In the rows, 128 means zero.
Each named move below is a turn or a mirror, shown by a few rows before and after it. Which moves, in which order, take the first row of each later pair to the second? The first pair is answered.
U (before |-> after):
[138 122  99 149 110  98 139 141] |-> [112 141 122 151  96 156 141 125]
[118 122 123 133 135 133 139 136] |-> [121 120 125 133 135 130 136 137]
[144 166 135 102 113  86 127 125] |-> [127 179 148 103 104 127 127 114]
Q (before |-> after):
[141 137 147 107 166 102  95 116] |-> [144 137 145 110 164 100  92 116]
[106 122 115 148  88 139 159 130] |-> [115 117 104 155  86 140 150 135]
[148 166 141  97 136 177  69 119] |-> [136 173 159  92 137 174  83 110]
V (before |-> after):
[ 99 110 107 175 116 192 162 144] |-> [152 123  84 178  87 175 114 143]
[147 126  95 131  85 121 138 146] |-> [152 113  98 117 104  94 137 146]
[169 124 100 137 105 106 109 136] |-> [149 104 113 123 148  81 132 138]
[104 178 184 118 105 192 130  84] |-> [161 186 166 119  86 162  82  85]
N (before |-> after):
[ 79 139 161 123 129 169 175 122] |-> [ 83 144 155 132 112 173 176 125]
[126  92  84 154 127 148 138 147] |-> [125  89  86 151 134 139 141 149]
[ 73 157 152 147  76 169 162 137] |-> [ 73 152 142 151  70 136 180 148]
Pairs:
Between the rows of a pair lie two moves.
[124 102 113 126 153 160 126 132] |-> [108 110 137 116 159 140 152 124]
U Q
[106 109 124 132 147 112 144 137] |-> [104 114 136 128 150 147 127 123]
N N
[109 146 155 127 100 117 163 113] |-> [143 150 141 126  87  99 134 109]
V V
[147 145  95 160  92 153 106 128] |-> [141 152 118 143 110 178  95 112]
V U
[168 184 161 108 112 100 104 105] |-> [148 172 179  94 155  99 112  98]
V N
[124 101 129 113 169 178 110 123] |-> [147 112 117 118 146 182  89 121]
V V
[121 104 119 129 170 114 125 137] |-> [108 129 128 137 140 173 122 125]
U N
[111 159 166 123 112 144 143 110] |-> [160 157 129 134  95 139  99 119]
V Q
[160 133  77 132 105 163 103 139] |-> [161 114  70 129 114 106 132 156]
N N
[135 130 137 129 135  96 145 124] |-> [134 154 142 133 111 141 132 111]
U V
[109 110  98 146 133 157 130 154] |-> [116 140 115 148  97 169 128 139]
Q V
[118 133 130 154  95 144 146 151] |-> [115 117 133 145 124 106 162 158]
N N
[ 92 129 124 156  92 140 172 117] |-> [102  97 119 139 138  82 173 129]
U N
[164 107  99 132 132  87 122 136] |-> [ 96 104 119 139 142 136 177 136]
V V
[118  84 132 110 195  52 156 159] |-> [ 64  94 131 132 173 103 199 163]
V U
[131 109 119 124 145 162 109 131] |-> [134 101 125 114 158 107 131 134]
Q U
[129  92 109 123 153  96 142 145] |-> [100 128 128 134 114 177 148 125]
U N
[108 139 157 115 134 120 137 107] |-> [117 130 155 109 144 111 128 108]
U N
[163 137 112 145  80 173  97 129] |-> [181 108  94 139 103  95 107 149]
U N
[135 153 127 121 104 159 108 113] |-> [144 127 134 100 152 101 106 115]
V V
[ 93 121 134 129  94 113 164 154] |-> [ 83 114 144 122 112 121 164 150]
N U
[113 124 122 147 119 129 152 137] |-> [106 115 126 135 139 125 150 135]
N N
[147 122 116 137 115 106 120 136] |-> [150 132 129 133 111 126 102 122]
U V
[171 105  96 156 121 148  87 157] |-> [144 117 112 160 107 189  98 145]
N U
[164 119  94 122 128  78 107 143] |-> [ 82 133 146 118 147 172 150 116]
V U
[116 139 139 132 112 148 143 121] |-> [155 136 131 123 114 110 113 121]
V V
[119 104 114 121 152  81 141 135] |-> [ 82 111 130 121 152 135 156 127]
V N
[101 105  91 157 111 183 144 145] |-> [114  95  73 161 108 135 155 159]
N U
[172 159 124 118  89 107 102 118] |-> [110 122 152  97 163  87 161 120]
V V
[136 106  73 146 153 155 108 133] |-> [126  99  81 142 169 149 119 133]
V V
[108 137 129 157 100 155 159 139] |-> [126 105 120 142 142  89 157 150]
U N
[145 129 135 129  99 156 104 138] |-> [141 102 143 109 146 112 115 141]
V V
[107 137 147 120 117 135 140 128] |-> [134 138 121 128 101 139 115 135]
V Q
[146 148 146  90 113  97  97  80] |-> [142 160 145  99  97 111  99  78]
U N
[121  99  94 157  91 113 136 171] |-> [ 96 117 118 154  86 171 135 153]
V U
[138 128 120 116 146 155 102 125] |-> [123 147 140 119 122 162 116 116]
Q N
[155  98  96 129 162 125  87 143] |-> [159 108  96 136 147 150  77 138]
N N
[ 90  86 123 134 182 114 168 139] |-> [ 76 109 137 138 165 177 157 122]
U N
[111 135 172 108 157 158 123 101] |-> [164 116 131 115 153  78 107 126]
V U
[ 95 118 120 143 163 250  89 114] |-> [196  91  66 139 158 122  37 143]
V U
[112 145 119 174  98 185 108 117] |-> [159 135  95 171  89  98  99 134]
N V
[100 122 139 118 139 120 162 138] |-> [134 148 122 133  87 144 129 136]
V V
[124 156 140 147  90 149 141 132] |-> [156 145 127 136  99  93 125 140]
V N
[152 162 134 114 101 105  92 110] |-> [152 153 131 110 112  80 102 117]
N N
[141 121 122 147 148 165  84 127] |-> [154 115 108 148 144 141  81 133]
U N
[134 104 120 116 186 127  97 128] |-> [129 114 126 120 176 162  93 120]
N V
[114 142 165 112 140 105 148 108] |-> [125 138 158 110 146  92 137 114]
N U
[136 115 116 128 121  83 144 151] |-> [106 108 136 118 152 105 156 146]
V N
[140 139 107 160 132  88 160 120] |-> [122 130 120 148 160  97 168 114]
V N
[159 117 101 123 115  89 104 138] |-> [118 141 140 113 119 178 105 111]
N U
[ 92 150 160 138 103 134 166 113] |-> [101 132 140 145 106  96 174 129]
U V
[138 130 152 105 160  98 109 101] |-> [114 146 163 111 148 143 114  91]
U V
[162 132 127 123 137 109 107 121] |-> [108 122 144 122 156 135 150 121]
V V
[137 152 164 124 107 102 139 123] |-> [148 118 134 125 144  82 129 141]
Q V
[116 130 134 121 129 147 122 116] |-> [136 130 129 120 130 131 109 119]
V V
[135 128 157 110 129 164 104  96] |-> [166 130 144 114 112 127  88 102]
N V
[137 110 122 125 160  94 121 134] |-> [ 99 115 140 128 166 147 137 125]
V N
[131 101  81 132 158 101 145 157] |-> [127 100 102 116 191 148 119 138]
N N
[123 155 143 142  81 109 161 122] |-> [153 138 105 150  82  99 134 138]
U Q
[158 138 143 113 107  85 119 133] |-> [127 121 168 100 153  99 133 125]
V N
[119 121 156 116 148  74 157 124] |-> [113 159 165 131  98 160 137 105]
U V
[152 159 153 106 116 105 107  96] |-> [154 160 143 113 112 132  93  99]
Q U
[102 122 115 135 131 168 143 136] |-> [106 122 104 144 114 152 152 144]
N N
[122 140 153 119 111 162 130 114] |-> [161 132 143 109 123 116 105 115]
V V
[ 84 160 135 154  88 111 173 118] |-> [ 90 131 134 136 137  62 175 125]
U N
[ 66 113 121 124 177 201 168 132] |-> [ 77 140  97 154 111 215 171 141]
N N
[134 178 177 102 112 105 135  85] |-> [188 144 110 122 118  79  88 117]
U Q
[ 93 111 133 135 127 180 164 123] |-> [102  91 108 141 132 131 178 147]
U V
[122 114  82 144 122 128 168 157] |-> [127 108  82 139 132 117 166 156]
V N
[162 124 100 141 108 108 115 142] |-> [112 105 123 131 153 107 162 140]
V V
[141 137 104 148 119 150 101 111] |-> [152 125  95 148 125 115 108 122]
U N
[147 114 100 152 145  99  95 147] |-> [111 100 119 145 178 114 120 142]
N V
[118 148 148  96 139 160 116 126] |-> [108 125 139  98 158 119 146 143]
U V
[128 151 139 137  98 165 125 117] |-> [161 124 107 139 108 103 111 140]
Q U
[108 102 138 106 178  99 133 120] |-> [ 78 126 140 129 136 172 149 115]
V N
[113  94 134 109 189 172 112 120] |-> [139 119 118 127 138 202  82 116]
V V
[131 133  83 100 128 136  78 128] |-> [124 118  86  94 152 104  93 134]
N V
[110 149 184 104 137 129 137 106] |-> [129 135 176  95 159 107 124 109]
U N
[127 127 116 151 113 120 118 130] |-> [132 126 118 145 116 115 113 127]
U V
[147 171 162 130  97 175 112 110] |-> [196 137 116 136 110  99  92 142]
Q U
[ 90  91 117 178 136 124 195 150] |-> [123 102  92 193  95 116 171 158]
V U
[168 123 145  93 161  59 122 127] |-> [138 146 181  87 168 155 109  97]
N U
[117 115 102 125 113  76 159 168] |-> [ 73 131 145 110 137 170 154 133]
N U
[166 109  95 115 152 140  47 138] |-> [155 126 101 124 129 177  50 133]
N U
[118 144 137 149  86 118 168 130] |-> [110 120 148 131 132  91 178 129]
N N
[141 109  68 164 110 143 122 148] |-> [132 111  69 168 106 139 138 150]
U N
[109 111 123 128 147 131 159 143] |-> [115 108 121 123 155 130 152 141]
N U
[169 105  96 132 141 106 103 137] |-> [100  97 118 135 166 144 164 136]
V V
[116  96 130 122 152  85 110 127] |-> [100 108 151 116 157 139  94 108]
N U
[ 89 116 176 118 172 114 180 120] |-> [ 90 122 184 111 181 142 161 109]
U N
[133 136 158 100 149 138 103 110] |-> [141 122 144 101 157 101 109 121]
V U
[125 120 127 140 150 120 125 139] |-> [121 131 123 148 131 144 127 136]
V V
[130 154 150 120 135 182 109 108] |-> [165 122 124 110 166 104 100 126]
U N
[144 146 120 132 144 131  91 148] |-> [121 145 137 127 160 151 103 139]
V U
[111  82 105 127 141 103 150 136] |-> [101  85 127 115 161 123 147 122]
Q N
[138 151 148  87 128  91 112  94] |-> [117 146 162  84 142 105 124  92]
N V
[115 126 100 151 108 135 150 153] |-> [100 124 110 146 117 146 157 147]
N U
[131  87 101 123 137  91 148 149] |-> [ 88 118 146 117 125 150 170 122]
Q U
[117 156 147 109 104 145 143 117] |-> [150 151 140  99 113 106 116 119]
V V
[154 106 105 130 132 104 102 151] |-> [113 139 144 126 118 177 114 125]
U Q
[100 123 126 127 145 145 138 118] |-> [132 116  99 133 128 105 123 132]
V U
[158 168 163  98 108 162  78  92] |-> [193 140 132 101 122  96  69 113]
Q U
[148 126 152  96 152 120  96 120] |-> [127 126 162  97 154 142 107 118]
U V
[145  92  84 139 136  94 119 151] |-> [151 127 103 142 105 167  83 123]
U V
[116 129 114 154 104 139 138 151] |-> [132 123 109 149 112 114 128 152]
U V
[118 136 146 122 168 108 142 120] |-> [103 156 144 138 137 150 149 119]
V N
[141 143 196  68 169  85 123  91] |-> [105 159 206  82 147 149 137  83]
U V
[110  87 129 119 199 132 104 115] |-> [ 89 109 134 137 166 188 108 110]
U V
[148 122 104 126 111 137  97 105] |-> [126 122 125 116 127 160 106  96]
V U
[146 139 126 129 144  85 160 106] |-> [126 161 143 135 123 137 164  94]
U N
[ 64 139 157 135 132 166 182 111] |-> [166 129  89 148  95  57 135 144]
V U
[141 109  88 162 131 145 117 162] |-> [135 116  89 166 118 149 129 161]
U N
[144 147 124 113 129 180 103 127] |-> [154 156 135 105 126 158  98 120]
Q V
[138 117 130 117 157 184  86 118] |-> [174 121 114 119 139 145  68 127]
N V
[106 111 118 142 136 113 173 128] |-> [102 110 134 129 160 142 156 114]
N N
[ 95 145 174 110 132 114 154 113] |-> [ 89 149 164 122 116 118 165 120]
U V
[138 155 166  94 163  80 136 116] |-> [135 175 175  94 149 141 110 104]
N N
[171 104  77 132 143  72 109 153] |-> [109  93 113 123 182  77 168 148]
V Q
[ 91 159 135 140  76 204 175 123] |-> [114 101  99 136 122  68 205 166]
U V
[140 113 110 124 127 104 132 135] |-> [107 120 128 127 131 146 149 123]
V U
[129 129 180  99 173 181  90  94] |-> [195 107 119 116 144  68  81 132]
N U
[115  87 142 146 152 122 161 129] |-> [119  85 142 144 162 129 149 126]
N U
[123 129 118 140 124 169 121 119] |-> [153 125 104 136 125 135 100 123]
V U
[110 114 158 106 128 138 134 123] |-> [133 101 140 109 127  98 127 134]
N U
[101 105 126 128 156 129 146 144] |-> [100 124 119 145 118 155 145 146]
V N
[117 175 149 130  87 145 133 129] |-> [140 138 132 115 132  66 134 145]
U N
[125 124 120 123 134 139 122 131] |-> [126 126 121 119 137 119 128 132]
Q U
[125 162  92 176  79 169 108 128] |-> [122 155  85 183  71 134 134 140]
N U
[150 171 117 102  95 128  75 111] |-> [144 141 125  83 149  70  92 119]
U V
[121 131 121 113 121 103 135 136] |-> [104 131 129 111 131 123 143 134]
N V
[140 103  96 138 119 118 121 147] |-> [113 118 122 131 121 176 122 129]
N U
[140 142 144  99 119 124 119 114] |-> [123 138 148  97 130 123 135 117]
V V
[ 95 111  90 148 143 114 185 153] |-> [ 92 135  88 160 109 146 183 150]
V Q
[132 136 115 145  89 117 140 139] |-> [107 139 133 141  99 145 148 129]
N U
[113 136 127 149 104 201 110 126] |-> [170 133  99 150  85 129  83 141]
V N
[127 169 141 124 105  73 156 129] |-> [ 95 164 155 120 127  95 173 125]
N V
[104 109 132 122 156 115 145 155] |-> [118 137 120 142 100 159 125 153]
V V
[136 142 134 126 113  50 142 127] |-> [ 94 129 160 112 159  81 164 114]
V N
[133 131 166 104 172 155 110 116] |-> [171 121 128 114 156  94 102 138]
N U
[ 80 102 136 129 149 111 158 136] |-> [107 102 105 145 121  89 152 152]
V U
[156 150 142 138 114  65 103 121] |-> [ 83 137 170 137 143  98 163 121]
V V
[154 146 128 131  65  71 159 136] |-> [102 160 178 117  88 157 169 107]
N U
[118 142 142 112 135 179  92 140] |-> [153 128 122 105 142 122  75 152]
V U
